The rows below fall into families. The same turns and mirrors carry the whole set onto itself and the rows of a family onto each other. For each named row, which other rows are in its family? Write them in the order they are listed.
These 40 rows form 5 families of 8 rows each.
niv: -0.67 +2.13 -0.91 +1.34 -0.94 -0.06 -1.07 -2.00 +0.06
pivum: -1.21 +3.24 -1.83 +1.00 -1.78 -2.11 +0.78 -1.45 +0.63
lub: -2.59 +0.25 -1.67 +0.91 -1.50 -0.74 +0.39 -0.60 +1.78
Tifep: -2.27 +0.01 -1.38 +0.53 +1.05 +0.37 +0.00 -0.85 -0.21
kipa: -1.29 +3.55 -2.16 +1.40 -1.12 -2.02 +1.21 -1.54 +0.88
Bez: -2.74 +0.89 -2.12 +1.11 -1.24 -1.88 +0.84 -0.05 +1.60
rofan: -2.79 +3.15 -1.74 +1.22 +0.66 -0.83 -0.65 +0.21 +0.20
sapa: -3.23 +3.51 -1.37 +1.19 +0.15 -0.96 -0.34 -0.33 +0.37
Fanan: -0.77 +0.38 -1.76 +0.66 -0.75 -0.88 +1.92 -2.57 +0.51
dadaf: -2.55 +0.67 -1.05 +0.15 +1.30 +0.18 -0.08 -0.22 -0.04
Gupo: -0.68 -0.02 -1.19 +0.36 -0.28 -0.60 +1.70 -2.10 -0.04
suro: -0.78 +1.62 -0.51 +1.55 -1.07 -0.07 -1.06 -1.21 +0.62
fedid: -2.81 +0.65 -1.25 +0.42 +0.95 +0.24 -0.60 -0.25 +0.30
bepe: -0.98 +2.79 -1.88 +0.30 +0.91 -0.70 +0.51 -1.88 -1.54
Gek: -0.63 +2.71 -1.19 +0.59 +1.05 +0.31 +0.51 -2.01 -0.84
buvak: -2.37 +2.02 -2.57 -0.11 +0.73 -1.54 +2.49 -0.50 +0.13
Totos: -0.75 +3.31 -1.58 +0.73 +1.33 -0.88 +0.93 -1.41 -0.98
geto: -2.52 +1.71 -2.50 +0.14 +1.33 -2.08 +1.96 -0.88 +0.69
Bafi: -0.70 +1.33 -0.67 +1.57 -1.32 -0.50 -0.89 -1.65 +0.89
lil: -0.69 +1.76 -1.19 +1.31 -0.74 +0.20 -1.39 -1.18 -0.05
Lago: -2.49 +0.42 -1.74 +0.96 -1.14 -1.59 +0.75 +0.00 +1.75
Nonuz: -2.38 +0.28 -1.07 +1.22 +1.36 -0.06 +0.03 -0.52 -0.35
Zipam: -2.13 +0.36 -1.44 +0.59 +1.55 +0.54 +0.58 -0.50 +0.08
tam: -2.50 +3.65 -1.84 +1.11 -0.02 -0.93 -0.23 +0.40 +0.85
nove: -0.21 +0.56 -1.56 +0.27 -0.23 -0.84 +1.39 -2.61 +0.50
nud: -2.08 +3.85 -1.96 +1.40 -0.05 -0.91 -0.48 +0.00 +0.60
pigel: -0.62 +2.91 -2.08 +1.31 -1.13 -1.82 +1.95 -1.84 +0.44
Toso: -2.68 +2.23 -2.63 +0.09 +1.15 -1.13 +2.19 -0.44 -0.08
ziv: -0.89 +2.88 -1.98 +0.32 +1.42 -0.38 +1.13 -1.87 -0.88
kob: -2.86 +1.40 -2.69 +0.52 +0.81 -1.60 +2.30 -0.37 +0.64
kulor: -2.73 +0.67 -1.54 +1.57 -1.47 -1.23 +0.07 -0.49 +1.65
Dut: -0.68 +3.22 -1.29 +0.46 +0.85 +0.06 +0.73 -1.63 -0.97
Fedi: -2.66 +1.79 -2.07 +0.30 +0.53 -1.79 +2.69 -0.83 +0.84
Kuvet: -1.10 +1.79 -1.16 +1.83 -1.38 +0.41 -0.79 -1.63 -0.04
dus: -1.20 +3.23 -2.61 +0.75 -1.39 -1.63 +1.08 -1.97 +1.03
Kove: -0.60 +2.94 -2.01 +1.23 -1.61 -1.77 +1.55 -1.49 +0.78
napep: -2.69 +0.70 -1.78 +1.68 -0.92 -0.98 +0.64 -0.59 +2.22
bagis: -0.43 +0.02 -2.31 +0.83 -0.27 -0.76 +1.48 -2.19 +0.31
Namet: -3.14 +2.97 -1.75 +1.38 +0.07 -0.84 -0.04 +0.61 +0.25
batok: -1.34 -0.22 -1.38 +0.28 -0.14 -0.69 +1.87 -2.05 +0.16

The rest of the family of Totos: pivum, lub, lil, Zipam, nove, Fedi, Namet
The rest of the family of pigel: Bez, fedid, Gek, Bafi, nud, Toso, batok
The rest of the family of geto: sapa, bepe, Nonuz, Kuvet, dus, napep, bagis

The rows below fall into families. The same turns and mirrors carry the whole set onto itself and the rows of a family onto each other. For each named row, which other rows are in its family? Write them in the order they are listed.
These 30 rows form 10 families of 3 rows each.
surif: +1.06 -1.01 -1.23 -0.22 +0.02 +0.19 -0.61 +0.21 +0.12 -0.11 +1.64
sop: -1.23 +0.46 +1.36 -0.20 -0.75 +1.14 +0.07 -1.15 +1.41 +1.40 +0.27
Volir: +1.49 -1.44 -1.26 +0.60 +0.57 -0.27 -0.22 +0.15 +0.41 -0.69 +0.63
Vol: -0.20 -0.13 +1.69 +0.39 -1.05 -0.95 -0.56 -0.13 -1.59 -0.37 -1.20
timan: +1.22 -1.29 -0.09 +0.31 +0.08 +0.38 -0.51 -0.10 +2.58 +0.07 +0.13
Befed: +0.87 -1.28 -1.28 +0.17 +0.11 +0.17 -0.41 +0.48 +2.24 -0.73 -0.33
Baf: +0.27 +0.05 +0.74 -1.12 -0.37 +1.68 +1.30 -0.60 +1.27 +1.01 +0.11
mul: -0.81 +0.32 -0.20 -0.58 -0.79 +0.68 -0.02 -0.28 -0.79 +0.95 +1.71
vaf: -1.65 +0.82 +1.32 +0.45 -1.05 -1.12 -0.91 +0.53 -0.25 +0.59 -0.90
fulo: -1.37 -1.24 +1.02 -0.29 -0.45 -2.04 +0.60 +0.23 -0.38 +0.10 -1.27
tuge: -1.72 +0.79 +0.20 -0.62 -0.44 +1.40 +0.64 -0.53 +0.92 +1.14 +0.16
dutul: +2.26 -1.01 -0.27 +0.50 +0.30 -0.50 +0.44 +0.05 +0.36 -1.06 -0.45
Tifav: -0.94 +0.45 +0.26 -0.13 +0.03 +0.76 +1.10 -1.04 -0.56 +1.24 +1.10
Tido: +0.19 +1.04 +0.96 -0.14 -0.16 +0.66 +1.82 -1.10 -0.40 +0.73 +0.17
gotir: +0.29 -1.72 -0.38 -0.29 +0.24 -1.82 +1.26 +0.26 +0.97 -0.29 -0.74
Somo: -0.42 -0.78 +0.14 +0.18 -0.99 -0.59 -1.81 +0.68 -1.34 -0.10 +0.74
viku: +1.26 -0.80 -0.70 +0.68 +0.32 -1.30 -0.98 +1.23 +1.53 -0.62 -0.66
Rura: +1.29 -1.00 -0.70 +0.95 -0.07 +0.02 +0.51 -1.27 +1.15 -0.75 +0.96
Muf: -1.37 -0.80 +0.82 +0.34 -1.30 -0.40 -1.88 +0.61 -0.03 -0.47 -1.26
dokig: +1.77 -1.99 +0.07 -0.28 -0.32 -0.08 -0.51 +0.61 +1.34 -0.80 -0.71
noz: -1.03 -0.73 +2.13 -0.58 -1.54 +0.01 -1.08 +0.35 -0.46 +0.31 -1.44
Zus: -0.14 -1.02 +0.88 +1.46 -1.32 -1.20 -1.24 -0.74 -0.66 -0.95 -0.38
Fatav: -0.26 +1.05 -0.37 -0.25 +0.20 +0.42 +1.42 -0.08 +1.47 +1.36 +0.39
solu: -1.05 -0.42 +0.30 -0.83 +0.06 -1.18 +2.22 -0.36 +0.55 +0.94 -0.33
Zetog: -0.59 +0.81 -0.09 -0.12 +0.96 +1.25 +0.88 -0.06 +1.41 +1.37 +0.13
kugam: -1.85 +0.26 +1.49 +0.51 -0.35 -0.29 -1.46 +0.64 -0.14 +0.60 -1.15
ral: -1.19 +0.67 +1.00 +0.61 -1.07 +0.45 +0.73 -1.81 -0.28 +0.63 +0.56
zako: -1.07 -0.84 +0.92 +0.87 -0.81 -1.02 -1.63 +0.20 -1.61 -0.22 -0.36
Kavat: -0.80 -1.12 +1.64 +0.64 -1.23 -0.52 -2.22 +0.10 +0.94 +0.11 -1.06
Midad: +0.60 -1.06 -0.31 +0.61 +0.91 -0.41 -1.20 +1.16 +1.55 -0.42 -0.76

The rest of the family of mul: surif, Somo
The rest of the family of Rura: Zus, ral
The rest of the family of Zetog: kugam, Midad
The rest of the family of fulo: gotir, solu
The rest of the family of Muf: Befed, tuge
The rest of the family of dokig: Baf, noz
The rest of the family of Kavat: sop, timan
The rest of the family of Tifav: Volir, zako

The rows below fall into families. The same turns and mirrors carry the whole set onto itself and the rows of a family onto each other. For each named row, which other rows are in its family? Write them in the order they are listed.
These 18 rows form 3 families of 6 rows each.
mesi: +0.13 -0.48 +0.89 +0.45 -1.88 -0.03 +2.03 -2.24 -1.30 +2.10 -1.25
notiz: +0.33 -0.53 -0.07 +1.26 +1.68 +1.45 +1.96 +0.75 +0.07 +3.88 -1.75
daben: +0.72 -0.47 +0.81 +0.77 -1.88 -0.20 +2.37 -2.06 -0.43 +1.41 -1.31
zatik: +0.75 -1.55 -0.19 +1.46 +1.82 +1.20 +1.66 +0.19 -0.23 +1.76 -1.63
tata: -0.31 -1.44 +0.77 +1.54 +1.33 +2.09 +1.52 +0.80 +1.30 +2.45 -1.35
kat: -0.19 -0.98 +1.81 +0.77 -2.66 +1.59 +1.21 -1.36 +0.30 +2.09 -0.83
vuris: -0.12 -1.20 +1.12 +1.10 +1.47 +1.82 +1.39 +0.09 +1.92 +2.44 -1.79
bapu: +0.59 -0.21 +0.20 +0.76 +1.84 +1.14 +1.82 +0.08 +0.62 +4.02 -2.31
zufon: +1.07 -1.33 +0.06 +1.04 +2.03 +0.81 +1.52 -0.51 +0.23 +1.59 -2.19
vis: -0.62 +0.32 +1.35 +0.30 -2.12 +0.55 +2.16 -1.63 -0.46 +3.95 -1.26
Zik: +0.97 -0.69 +0.67 +0.57 -2.18 +0.52 +1.54 -1.90 -1.44 +2.17 -1.36
fadas: -0.36 -1.90 +1.14 +1.33 +1.23 +2.34 +0.68 +0.31 +0.74 +2.17 -1.36
luzu: -0.07 -0.70 +0.48 +0.92 +1.52 +1.97 +1.12 +0.50 -0.04 +4.37 -1.78
pip: +0.78 -1.58 -0.08 +1.07 +1.80 +1.26 +0.94 -0.16 -1.08 +2.28 -1.85
vulot: -0.91 -0.80 +1.88 +0.55 -2.32 +0.88 +1.74 -1.86 +0.32 +2.04 -0.84
bulo: -0.45 -0.33 +1.87 +0.82 -2.41 +0.83 +2.24 -1.39 +1.25 +2.27 -0.90
Ruv: +0.15 +0.18 +1.18 +0.45 -2.47 +1.21 +1.76 -1.20 -0.58 +4.23 -1.27
mepu: +0.23 +0.69 +0.95 +0.47 -1.96 +0.14 +2.73 -1.43 -0.13 +3.87 -1.48

The rest of the family of tata: mesi, notiz, zatik, vis, vulot
The rest of the family of mepu: daben, fadas, luzu, pip, bulo

The rows below fall into families. The same turns and mirrors carry the whole set onto itself and the rows of a family onto each other. For each named row, which other rows are in its family? Write them in the order they are listed.
These 15 rows form 3 families of 5 rows each.
Rul: -0.36 -1.19 -0.66 +0.56 +0.55 -1.16 +0.91 -2.11 -0.37 -1.23 +0.21 -2.00 +1.66 -1.30 +0.79 +1.18 -0.29
Vikun: -1.46 -1.96 +0.02 -1.02 -0.25 +1.00 -0.07 -2.03 -0.92 +0.90 +0.46 -1.58 +0.12 -1.31 +1.03 -0.81 +0.69
feniz: +0.06 +0.71 -0.37 +0.40 +1.18 -2.01 -0.24 -0.45 -1.11 -0.99 +1.71 +1.01 +1.71 +0.01 +0.83 +0.53 +0.28
sim: +0.73 +0.27 -0.53 -2.03 -0.35 +0.87 -0.28 -1.06 -1.46 +0.09 -0.69 +1.25 +1.42 +1.50 -0.21 -0.14 -1.32
Mit: -1.85 -2.09 -0.08 -0.58 +0.06 +0.86 +0.03 -1.87 -0.96 +0.89 +0.05 -1.35 -0.27 -1.08 +0.78 -0.47 +0.65
salev: +0.51 -0.45 +0.30 -2.40 -0.27 +0.59 -1.24 -0.01 -0.91 +0.48 -0.39 -1.29 -1.14 +0.89 +1.34 -0.46 -0.52
Fugaz: +0.57 +0.84 -1.01 -1.94 +0.41 +0.27 -0.58 -0.70 -0.83 +0.09 -0.17 +1.16 +1.85 +1.85 +0.06 -0.45 -0.75
Fiko: +0.53 -0.58 -0.35 +0.32 +1.32 -1.52 +0.68 -2.07 -0.59 -1.13 +0.15 -1.41 +1.74 -1.71 +0.79 +1.13 -0.98
Ribeg: -1.51 -1.86 +0.43 -0.59 +0.59 +0.55 +0.41 -2.17 -1.25 +1.11 -0.22 -1.03 +0.80 -1.82 +0.76 -0.57 +0.87
gan: +0.63 -0.94 +1.32 -1.90 -0.33 +0.39 -0.37 -0.05 -1.75 +0.24 -1.06 -1.16 -1.37 +0.35 +0.87 -0.56 -0.09
zusir: +0.45 +0.61 +0.27 +0.39 +0.76 -0.97 -0.93 -0.35 -1.23 -0.70 +1.82 +1.77 +1.53 -0.23 +0.57 +0.72 -0.30
Tusat: +0.44 +0.92 -1.13 -2.05 -0.15 +0.09 -0.38 -0.27 -1.09 -0.49 -0.28 +1.50 +1.84 +1.43 +0.00 -0.75 -0.78
gomir: -0.48 -1.11 -0.96 +0.60 +0.83 -1.41 +1.14 -2.43 -0.90 -0.95 +0.16 -1.98 +1.35 -0.98 +0.88 +1.05 -0.53
puseg: -0.06 +0.55 -0.37 +0.82 +0.65 -1.55 -0.37 -0.30 -1.25 -1.23 +1.67 +0.80 +2.12 +0.04 +1.10 +0.68 +0.01
tanip: +0.74 -0.64 +0.47 -2.20 -0.27 +0.73 -0.77 +0.15 -1.10 +0.30 -0.64 -1.22 -1.00 +0.87 +1.03 -1.32 -0.30

The rest of the family of feniz: Mit, salev, Fugaz, gomir
The rest of the family of sim: Fiko, Ribeg, gan, zusir
The rest of the family of puseg: Rul, Vikun, Tusat, tanip

